In the data rows, 500 means zero.
Here are some numbered points:
472,460,580,464,631,514,615,374,522,441,534,416,692,580,633,663,450,699,461,324,616,392,477,556,476,441,632,527,683,416 0
201,652,678,416,491,330,639,547,727,390,558,670,535,361,443,241,609,599,480,594,449,361,446,549,515,560,573,481,495,544 1
596,461,563,623,653,449,433,537,472,482,531,461,467,483,521,585,459,545,535,482,516,564,510,510,499,625,485,459,589,577 2
428,579,481,544,412,474,515,539,528,511,527,565,460,489,487,411,535,427,442,548,432,513,550,555,515,526,475,455,443,551 3
406,566,599,665,565,331,491,669,521,413,557,564,330,311,375,295,469,416,527,635,449,603,468,543,519,803,450,377,584,666 4
738,364,298,432,414,693,408,453,417,663,457,421,504,635,574,748,434,428,536,420,528,553,560,406,476,309,480,609,411,378 5
665,373,424,558,598,600,450,468,381,574,495,410,474,573,490,681,372,459,502,431,556,619,486,424,489,462,460,487,516,452 6
380,609,545,560,459,395,470,636,560,508,529,607,341,370,392,250,560,360,485,665,383,548,507,599,588,708,418,426,431,637 7
489,573,416,471,326,547,490,406,454,590,542,570,591,635,534,489,506,450,475,474,447,443,498,470,507,391,496,457,408,433 8
366,540,474,360,370,485,512,550,656,505,509,637,519,452,510,397,663,540,510,568,393,403,552,533,504,512,544,593,374,492 9
655,407,443,530,588,571,413,579,481,523,453,428,350,424,438,553,518,478,608,532,502,593,511,455,514,603,465,576,473,561 10
334,584,501,440,394,419,520,487,548,488,506,589,535,489,461,297,564,478,420,535,415,439,541,563,514,473,470,465,413,527 11
673,402,540,619,747,507,385,646,387,467,439,401,301,353,360,489,442,405,572,558,601,774,494,516,484,674,319,462,544,642 12
455,560,467,473,447,502,492,570,524,516,473,553,425,456,423,345,535,365,459,557,468,521,482,480,491,572,472,494,421,555 13
601,437,328,327,296,684,540,298,520,575,414,418,798,780,765,734,509,683,579,378,566,260,597,491,479,231,742,664,457,248 14
631,370,562,593,722,565,485,441,337,485,483,315,412,480,484,709,412,496,484,390,589,655,450,455,463,417,376,433,586,456 15
424,623,571,515,475,483,554,537,599,505,523,565,501,473,488,378,523,496,478,561,483,422,510,532,524,582,566,496,470,532 16
738,364,301,433,417,691,408,452,413,658,456,421,506,634,571,745,432,431,537,425,533,554,557,404,475,309,477,603,412,378 17
649,363,429,403,538,589,409,471,511,534,434,421,526,521,535,643,492,531,536,440,558,519,511,455,490,402,505,605,467,435 18
518,548,397,462,332,568,474,406,447,601,530,554,585,638,536,508,506,449,488,469,455,453,507,464,504,380,488,468,395,425 19
583,411,429,430,536,575,507,452,428,457,413,382,567,583,594,619,479,552,528,414,569,511,568,542,491,447,493,468,466,414 20
New points follow, each followed by the numbers of its three nearest points above, nearest first.
226,636,670,421,501,340,636,535,705,391,553,649,537,375,447,277,588,598,477,578,466,376,440,534,505,543,571,482,508,534 1 16 11
600,460,573,635,666,437,429,529,460,480,542,458,472,485,523,596,449,551,532,472,521,566,505,511,498,627,483,450,607,580 2 10 6
564,474,554,648,631,428,547,568,468,439,514,407,439,438,460,542,371,513,509,482,530,559,455,522,517,684,549,479,670,582 2 10 12
608,372,580,617,767,465,452,504,325,425,478,321,379,420,427,598,355,473,484,419,590,693,452,485,484,544,388,418,621,528 15 2 12
362,479,658,491,653,400,612,402,448,423,597,467,570,461,496,586,450,601,401,361,599,478,423,526,492,433,513,421,640,423 0 2 20
607,430,332,335,308,681,533,301,509,576,417,418,784,772,751,738,500,669,573,375,566,280,590,481,474,228,724,654,461,252 14 5 17
423,630,572,520,469,484,553,533,591,510,526,560,501,478,486,373,518,486,469,560,481,425,507,532,525,581,564,496,468,531 16 3 11
347,583,493,442,388,429,517,481,540,496,508,588,539,500,466,311,560,475,424,530,417,440,538,556,513,466,471,464,412,519 11 3 16
369,655,662,663,508,292,527,592,538,408,568,585,406,389,425,298,511,446,461,618,420,528,455,556,563,758,511,417,638,688 4 7 16
355,487,653,487,638,398,611,413,465,423,594,482,567,456,491,564,464,600,410,379,590,474,428,529,497,442,515,428,632,435 0 2 16
390,574,611,680,570,313,499,672,516,403,565,564,323,301,367,283,460,412,520,637,446,606,459,546,519,820,450,363,599,674 4 7 13
581,464,545,639,624,446,538,555,454,451,511,404,444,451,465,565,367,508,508,469,533,561,457,509,512,650,542,487,661,563 2 10 6
547,519,595,642,620,389,503,526,446,423,537,460,446,465,478,538,414,491,495,529,540,583,432,495,478,647,513,467,697,615 2 10 4
